Here are some points:
[-0.2  3.9 -0.5 -0.7 -2.7 -2.2 -0.7 -0.1  2. ]
[-0.7 -1.8  0.1  1.6  1.9  1.   1.4 -0.2 -2. ]
[-0.3  0.4  0.2  0.5  0.5 -0.7  0.4 -0.1 -0.2]
[-0.2 -2.9  0.2  1.2  2.   1.8  1.1  0.  -2. ]
[ 0.8 -1.7  0.4 -0.7  0.6  1.  -0.7  0.2  0.1]
[-0.5  0.2  0.2  0.9  1.1 -0.6  0.7 -0.3 -0.7]
[-0.6 -0.9  0.5  1.3  2.1 -0.2  1.2 -0.3 -1.4]
[ 0.1 -1.7  0.6  0.4  1.7  0.7  0.4 -0.1 -0.9]
[ 0.4 -3.6  0.6  0.3  2.3  2.1  0.3  0.1 -1.5]
[-0.1  1.2 -0.8 -0.3 -1.9  0.1 -0.2  0.1  0.5]
[-0.1  3.5 -0.8 -0.7 -3.  -1.6 -0.7  0.1  1.8]
[-0.1  0.5  0.5  0.   0.9 -1.2  0.  -0.2  0.2]
[ 0.   2.4  0.1 -0.5 -1.1 -1.8 -0.6 -0.1  1.3]
[-0.6  0.7 -1.3  0.7 -1.9  0.9  0.7  0.  -0.5]
[-0.3 -1.4  0.9  1.   2.8 -0.3  0.8 -0.3 -1.3]
[ 0.1  0.1 -0.4 -0.2 -0.9  0.4 -0.1  0.1  0.2]
[-1.2 -0.7 -2.3  1.9 -2.3  3.   2.   0.  -2.2]
[-0.7  0.1  0.1  1.1  1.  -0.4  1.  -0.3 -1. ]
[ 0.4  0.7  0.3 -0.8 -0.2 -0.9 -0.9  0.1  1.1]
[-0.7 -0.8  0.4  1.5  2.2 -0.3  1.3 -0.4 -1.6]
[-0.1 -1.1  0.5  0.5  1.6  0.2  0.4 -0.1 -0.8]
[ 0.3 -0.8  0.5 -0.2  0.9  0.1 -0.2  0.   0. ]
[-0.5  2.1 -1.2  0.1 -2.5 -0.3  0.2  0.1  0.5]
[-1.   1.9 -1.1  1.  -1.7 -0.4  0.9 -0.2 -0.4]
[ 0.   0.7  2.   0.   3.2 -3.  -0.3 -0.4  0.5]
[ 0.6 -3.9  1.1  0.1  3.2  1.7  0.1  0.1 -1.4]
[-0.5  0.6 -1.2  0.5 -1.8  0.8  0.6  0.1 -0.5]
[ 0.3 -2.3 -1.7 -0.2 -2.5  4.   0.1  0.5 -0.8]
[ 0.8 -1.5  2.1 -0.6  3.6 -1.1 -0.7 -0.2  0.2]
[ 0.   0.4  0.4  0.   0.5 -0.8 -0.1 -0.1  0.2]
[-0.4 -1.2  1.1  1.   3.1 -0.7  0.9 -0.4 -1.2]
[ 0.6 -0.5  0.9 -0.7  1.1 -0.5 -0.8  0.1  0.6]
[ 0.1 -1.   0.   0.1  0.3  0.8  0.2  0.1 -0.4]
[-0.2  1.9 -0.2 -0.1 -1.2 -1.2 -0.2  0.   0.8]
[-0.1  2.8 -1.4 -0.8 -3.8 -0.3 -0.6  0.2  1.6]
[-0.4 -1.   1.2  1.1  3.1 -0.9  0.9 -0.4 -1.2]
[-0.2 -2.8  0.1  1.1  1.7  1.9  1.1  0.  -2. ]
[-0.7 -2.2 -0.1  1.7  1.8  1.5  1.6 -0.2 -2.4]
[ 0.5 -0.2  1.7 -0.5  2.5 -1.8 -0.6 -0.2  0.6]
[ 0.7 -0.6  1.2 -0.9  1.6 -0.8 -1.   0.   0.8]
[-0.2  0.3 -0.2  0.3 -0.2  0.   0.3  0.  -0.2]
[ 0.3 -0.2  0.5 -0.4  0.7 -0.5 -0.4  0.   0.3]
[ 0.6 -0.4  1.9 -0.7  2.9 -1.9 -0.8 -0.2  0.7]
[ 0.4 -1.2  0.8 -0.4  1.4  0.  -0.4  0.   0. ]
[ 0.7  2.2 -0.3 -1.8 -2.6 -0.9 -1.6  0.3  2.4]
[ 0.1 -2.2 -0.9  0.3 -0.6  2.8  0.4  0.3 -1.1]
[ 0.4 -1.1  0.8 -0.3  1.5 -0.1 -0.3  0.   0. ]
[ 0.6  0.6  0.4 -1.2 -0.6 -0.6 -1.2  0.2  1.3]
[ 0.3 -0.4 -0.6 -0.5 -1.4  1.2 -0.4  0.3  0.3]
[-0.2 -1.2  0.6  0.8  2.   0.1  0.7 -0.2 -1.1]
[-0.2  0.4 -1.1  0.1 -1.8  1.   0.2  0.2  0. ]
[-0.1 -2.3  0.1  0.7  1.5  1.5  0.7  0.  -1.4]
[ 0.4 -1.  -0.2 -0.5 -0.5  1.2 -0.3  0.2  0. ]
[ 0.   2.3 -0.5 -0.7 -2.1 -1.1 -0.7  0.1  1.4]
[ 0.2  0.6 -0.9 -0.7 -2.1  0.8 -0.5  0.2  0.7]
[ 0.7 -0.5  2.3 -0.8  3.6 -2.4 -0.9 -0.2  0.8]
[ 0.5 -1.5 -0.6 -0.6 -1.   2.1 -0.4  0.4 -0.1]
[ 0.3  0.2 -0.2 -0.6 -0.8  0.2 -0.5  0.2  0.5]
Then 24 other points, each followed by its number:
[-0.4  0.4  2.5  0.8  4.8 -3.7  0.5 -0.7 -0.3] 0
[-0.2  2.6 -0.2 -0.4 -1.3 -1.8 -0.4 -0.1  1.3] 1
[ 0.1  0.9  1.8 -0.2  2.7 -2.8 -0.5 -0.4  0.7] 2
[ 0.5 -2.  -0.4 -0.4 -0.5  2.2 -0.2  0.3 -0.5] 3
[-0.1  0.6  0.5  0.   0.6 -1.1 -0.1 -0.1  0.2] 4
[-0.2  0.8  0.   0.2 -0.1 -0.7  0.1 -0.1  0.2] 5
[-0.4  0.6  0.   0.6  0.3 -0.7  0.6 -0.2 -0.3] 6
[ 0.5 -1.4 -0.4 -0.6 -0.7  1.7 -0.5  0.3  0. ] 7
[-0.1  0.8  0.7  0.2  1.1 -1.4  0.1 -0.2  0.2] 8
[ 0.4  0.2  0.9 -0.6  0.9 -1.1 -0.6 -0.1  0.7] 9
[ 0.   0.7  0.6  0.   0.9 -1.3 -0.1 -0.2  0.3] 10
[ 0.1  0.5  0.9 -0.2  1.2 -1.4 -0.3 -0.2  0.5] 11
[ 0.9  1.6 -0.2 -1.9 -2.4 -0.5 -1.7  0.4  2.3] 12
[-0.4 -1.   1.   1.1  2.9 -0.8  1.  -0.4 -1.3] 13
[ 0.4  2.6  0.2 -1.3 -1.5 -2.  -1.3  0.1  2.1] 14
[ 0.3 -2.4 -1.7 -0.2 -2.4  4.   0.1  0.6 -0.9] 15
[ 0.   1.8  0.7 -0.5  0.3 -2.2 -0.6 -0.2  1.2] 16
[ 0.1 -3.2 -1.5  0.3 -1.6  4.4  0.6  0.5 -1.6] 17
[ 0.7 -2.   2.  -0.6  3.6 -0.7 -0.6 -0.1  0. ] 18
[ 0.1  2.2 -0.4 -0.6 -2.  -1.  -0.6  0.1  1.4] 19
[ 0.3 -0.6 -0.6 -0.5 -1.2  1.3 -0.4  0.3  0.2] 20
[-0.2 -2.1  0.1  0.9  1.5  1.4  0.8 -0.1 -1.6] 21
[ 0.   0.7  0.6 -0.2  0.8 -1.4 -0.2 -0.1  0.6] 22
[-0.8 -0.8 -2.   1.4 -2.1  2.8  1.5  0.2 -1.8] 23
Which three of these numbered points are nearest to each point below, looking only along the 3 directions in which the first points spread most? Their numbers follow each, nearest first.
[ 0.7 -1.1  0.7 -0.8  0.9  0.2 -0.7  0.1  0.4] > 9 11 4
[-1.3 -0.6 -2.1  1.9 -1.9  2.6  2.   0.  -2.1] > 23 17 15
[ 0.1 -2.2 -0.8  0.3 -0.6  2.8  0.4  0.3 -1.1] > 3 7 17
[-0.3  1.   0.1  0.1 -0.1 -0.9  0.1 -0.1  0.2] > 5 4 6
[ 0.6  1.8  2.4 -1.2  2.8 -4.2 -1.4 -0.4  2. ] > 2 16 11
[-0.2  0.8 -0.1  0.  -0.3 -0.5  0.   0.   0.2] > 5 6 4
[ 0.6 -0.5  0.7 -0.8  0.7 -0.3 -0.8  0.1  0.6] > 9 11 4
[-0.6  0.7  0.8  1.   1.9 -1.7  0.7 -0.4 -0.5] > 8 10 6
[ 0.   1.3  0.4 -0.2  0.2 -1.4 -0.3 -0.2  0.6] > 22 4 10
[-0.5  1.4 -0.5  0.4 -0.9 -0.7  0.4 -0.1  0.1] > 5 6 4
[-0.3  1.6  0.6  0.2  0.7 -2.   0.1 -0.3  0.5] > 8 22 10
[-0.2  2.8 -0.2 -0.4 -1.5 -1.9 -0.5 -0.1  1.3] > 1 19 14
[-0.1  0.4 -0.3 -0.1 -0.6  0.   0.   0.   0.2] > 5 6 4
[ 0.4  2.7  0.2 -1.3 -1.6 -2.  -1.3  0.1  2.2] > 14 1 19
[-1.2 -0.4 -2.1  1.9 -2.1  2.5  2.   0.  -2.1] > 23 15 17
[ 0.1  0.8  1.6 -0.3  2.3 -2.6 -0.5 -0.3  0.7] > 2 11 8
[ 0.1 -2.3 -0.7  0.3 -0.4  2.7  0.4  0.2 -1.2] > 3 7 17
[ 0.5  2.5  0.2 -1.5 -1.4 -2.  -1.4  0.1  2.2] > 14 1 19
[-0.2 -2.3  0.1  1.1  1.6  1.5  1.  -0.1 -1.8] > 21 13 3
[-1.1 -0.7 -2.2  1.8 -2.2  2.8  1.9  0.1 -2. ] > 23 15 17
[-1.2 -0.5 -2.3  1.9 -2.3  2.8  2.   0.1 -2.1] > 23 15 17
[-1.3 -0.6 -2.2  1.9 -2.1  2.7  2.   0.  -2.1] > 23 17 15
[-0.1 -2.4  0.2  0.9  1.6  1.5  0.9 -0.1 -1.7] > 21 13 3
[ 0.8 -1.4  2.1 -0.8  3.4 -1.3 -0.9 -0.1  0.3] > 18 2 9
[ 0.4 -2.3 -1.4 -0.3 -2.2  3.8 -0.1  0.5 -0.7] > 15 17 3
[-0.2 -2.1  0.1  0.8  1.4  1.4  0.8 -0.1 -1.5] > 21 3 13
[ 0.   1.6  0.3 -0.3 -0.2 -1.6 -0.3 -0.1  1. ] > 16 22 5
[-0.1  0.6 -0.4  0.  -0.8 -0.1  0.   0.   0.2] > 5 6 4
[ 0.2 -2.2 -0.9  0.2 -0.7  2.8  0.4  0.3 -1.1] > 3 7 17
[-1.2 -0.4 -2.4  1.8 -2.5  2.8  1.8  0.1 -2.1] > 23 15 17
[-0.4 -1.3  1.1  1.1  3.2 -0.7  0.8 -0.4 -1.3] > 13 21 18
[-0.5 -1.   1.   1.2  3.  -0.7  1.  -0.4 -1.4] > 13 21 18
[-0.1  0.7 -1.  -0.2 -2.1  0.8  0.   0.2  0.3] > 20 5 19
[-1.2 -0.6 -2.4  1.9 -2.4  3.   2.   0.1 -2.2] > 23 17 15
[-1.1 -0.8 -2.2  1.7 -2.2  3.   1.8  0.1 -2. ] > 23 17 15
[ 0.7  2.   2.6 -1.2  2.9 -4.5 -1.5 -0.4  2.1] > 2 16 0
[-1.1 -0.8 -2.2  1.8 -2.2  3.   1.9  0.1 -2.3] > 23 17 15
[ 0.9  1.6 -0.4 -2.  -2.8 -0.3 -1.7  0.4  2.3] > 12 19 14
[-0.1 -2.7  0.2  0.8  1.8  1.7  0.8 -0.1 -1.7] > 21 3 13
[ 0.7  1.9 -0.4 -1.7 -2.6 -0.6 -1.6  0.3  2.2] > 12 19 14
[ 0.4  1.2  0.3 -0.9 -0.6 -1.  -0.9  0.   1.3] > 16 19 22
[ 0.1 -0.1  1.1  0.1  2.  -1.2 -0.1 -0.2  0. ] > 11 8 10
[-0.4  2.9 -0.2 -0.2 -1.3 -2.1 -0.2 -0.1  1.2] > 1 19 14
[-0.7 -0.1 -0.2  1.1  0.5  0.2  1.  -0.1 -1. ] > 6 5 4
[ 0.8  2.  -0.6 -1.9 -3.1 -0.4 -1.6  0.4  2.3] > 12 19 14
[ 0.2  0.6 -0.8 -0.6 -2.1  0.7 -0.5  0.2  0.7] > 20 19 7
[ 0.   0.6  0.6 -0.1  0.7 -1.2 -0.2 -0.2  0.4] > 10 22 4
[ 0.1  0.4  0.7 -0.2  1.  -1.1 -0.3 -0.1  0.4] > 11 10 22
[ 0.1  1.5  0.2 -0.5 -0.6 -1.4 -0.5 -0.1  1. ] > 16 1 5
[-0.3 -1.1  1.1  0.9  2.9 -0.7  0.8 -0.3 -1.1] > 13 18 21
[-0.1 -2.8  0.2  0.9  1.9  1.7  0.8  0.  -1.7] > 21 3 13
[ 0.7 -1.4  1.9 -0.5  3.3 -1.2 -0.7 -0.2  0.2] > 18 2 9
[-0.6  0.8 -0.1  0.8  0.2 -0.7  0.6 -0.2 -0.3] > 6 5 4
[-0.8 -1.1 -2.   1.4 -2.   3.   1.5  0.2 -1.9] > 23 17 15
[-0.1  0.5  0.5  0.   0.8 -1.   0.  -0.1  0.2] > 4 10 8
[-0.1  1.7  0.2 -0.3 -0.4 -1.5 -0.3 -0.1  0.9] > 16 1 5
[ 0.  -0.3  0.5  0.2  1.2 -0.5  0.1 -0.1 -0.3] > 4 10 8
[-0.6  0.6 -0.1  0.8  0.2 -0.5  0.7 -0.2 -0.5] > 6 5 4
[-1.2 -0.7 -2.4  1.9 -2.3  3.1  2.   0.1 -2.3] > 23 17 15
[-0.3  2.6 -0.2 -0.2 -1.2 -1.8 -0.2 -0.1  1.2] > 1 19 14
[-0.8 -1.1 -2.   1.4 -2.1  3.1  1.5  0.1 -1.9] > 23 15 17
[ 0.4 -1.4 -0.6 -0.5 -1.   2.  -0.3  0.3 -0.1] > 7 3 20
[-1.1 -1.1 -2.2  1.7 -2.   3.   1.8  0.1 -2.3] > 23 17 15
[-0.7 -0.7  0.7  1.4  2.5 -0.7  1.2 -0.4 -1.5] > 13 21 6
[-0.8 -1.2 -1.8  1.4 -1.7  2.8  1.5  0.2 -1.9] > 23 17 15
